[[122 121 135 133 134 121 109 124 146 142 130 139 132 122 128 118]
 [114 140 124 119 113 133 142 121 111 132 113 131 121 113 127 131]
 [121 121 145 137 128 112 111 132 143 137 134 137 140 120 132 120]
 [119 133 129 124 119 130 133 123 123 134 121 131 126 115 128 128]
 [118 132 137 127 116 124 129 127 128 138 122 134 130 108 131 126]
 [105 125 141 131 124 121 116 124 143 152 126 144 134 103 130 118]]
|
[[121 135 133 134 121 109 124 146 142 130 139 132 122 128 118 122]
 [140 124 119 113 133 142 121 111 132 113 131 121 113 127 131 114]
 [121 145 137 128 112 111 132 143 137 134 137 140 120 132 120 121]
 [133 129 124 119 130 133 123 123 134 121 131 126 115 128 128 119]
 [132 137 127 116 124 129 127 128 138 122 134 130 108 131 126 118]
 [125 141 131 124 121 116 124 143 152 126 144 134 103 130 118 105]]

[[135 128 147 133 122 123 133 118 129 129 132 133 133 149 125 129]
 [124 131 125 136 118 137 126 122 132 120 131 129 127 128 131 122]
 [147 143 132 129 134 142 115 151 126 129 123 132 118 125 133 126]
 [123 136 112 155 125 105 145 140 122 131 126 129 129 128 122 144]
 [133 122 146 127 109 138 133 108 125 127 127 131 117 116 129 120]
 [126 128 138 131 123 127 128 101 117 126 123 125 131 129 131 128]]
|
[[128 147 133 122 123 133 118 129 129 132 133 133 149 125 129 135]
 [131 125 136 118 137 126 122 132 120 131 129 127 128 131 122 124]
 [143 132 129 134 142 115 151 126 129 123 132 118 125 133 126 147]
 [136 112 155 125 105 145 140 122 131 126 129 129 128 122 144 123]
 [122 146 127 109 138 133 108 125 127 127 131 117 116 129 120 133]
 [128 138 131 123 127 128 101 117 126 123 125 131 129 131 128 126]]

[[135 118 130 132 119 123 126 127 118 135 131 138 129 121 130]
 [122 123 132 138 114 130 126 127 140 117 125 112 136 140 117]
 [130 118 134 144 108 121 125 124 142 130 119 128 121 126 125]
 [133 137 121 122 122 125 129 125 121 133 132 133 125 120 131]
 [116 100 149 149 126 122 134 129 138 133 116 138 131 131 122]
 [131 121 129 141 111 125 122 128 129 132 130 128 127 124 124]]
|
[[118 130 132 119 123 126 127 118 135 131 138 129 121 130 135]
 [123 132 138 114 130 126 127 140 117 125 112 136 140 117 122]
 [118 134 144 108 121 125 124 142 130 119 128 121 126 125 130]
 [137 121 122 122 125 129 125 121 133 132 133 125 120 131 133]
 [100 149 149 126 122 134 129 138 133 116 138 131 131 122 116]
 [121 129 141 111 125 122 128 129 132 130 128 127 124 124 131]]

[[141 124]
 [122 144]
 [104 132]]
|
[[124 141]
 [144 122]
 [132 104]]

[[127 126 128]
 [128 128 128]
 [127 127 127]
 [126 128 126]
 [131 122 139]
 [128 129 128]
 [127 127 127]
 [127 127 127]
 [128 130 128]
 [109 136 138]
 [150 101 111]
 [128 130 128]]
|
[[126 128 127]
 [128 128 128]
 [127 127 127]
 [128 126 126]
 [122 139 131]
 [129 128 128]
 [127 127 127]
 [127 127 127]
 [130 128 128]
 [136 138 109]
 [101 111 150]
 [130 128 128]]

[[132 131 133 132 131 124 133 133 125 135 109 125 123 133 133 124]
 [132 131 133 132 132 123 133 133 124 110 152 124 123 133 133 123]
 [132 131 133 132 132 123 133 133 124 113 147 124 123 133 133 123]
 [132 131 133 133 130 124 133 133 125 131 117 125 123 133 133 124]
 [132 131 133 132 130 124 133 133 125 127 123 124 123 133 133 123]]
|
[[131 133 132 131 124 133 133 125 135 109 125 123 133 133 124 132]
 [131 133 132 132 123 133 133 124 110 152 124 123 133 133 123 132]
 [131 133 132 132 123 133 133 124 113 147 124 123 133 133 123 132]
 [131 133 133 130 124 133 133 125 131 117 125 123 133 133 124 132]
 [131 133 132 130 124 133 133 125 127 123 124 123 133 133 123 132]]

[[130 124 123 135 109 110 134 122]
 [139 120 133 133 109 116 132 122]
 [126 107 130 124 133 139 120 133]
 [148 122 135 132 130 126 122 133]
 [137 128 122 136 125 129 116 108]
 [139 137 134 124 127 116 140 136]]
|
[[124 123 135 109 110 134 122 130]
 [120 133 133 109 116 132 122 139]
 [107 130 124 133 139 120 133 126]
 [122 135 132 130 126 122 133 148]
 [128 122 136 125 129 116 108 137]
 [137 134 124 127 116 140 136 139]]
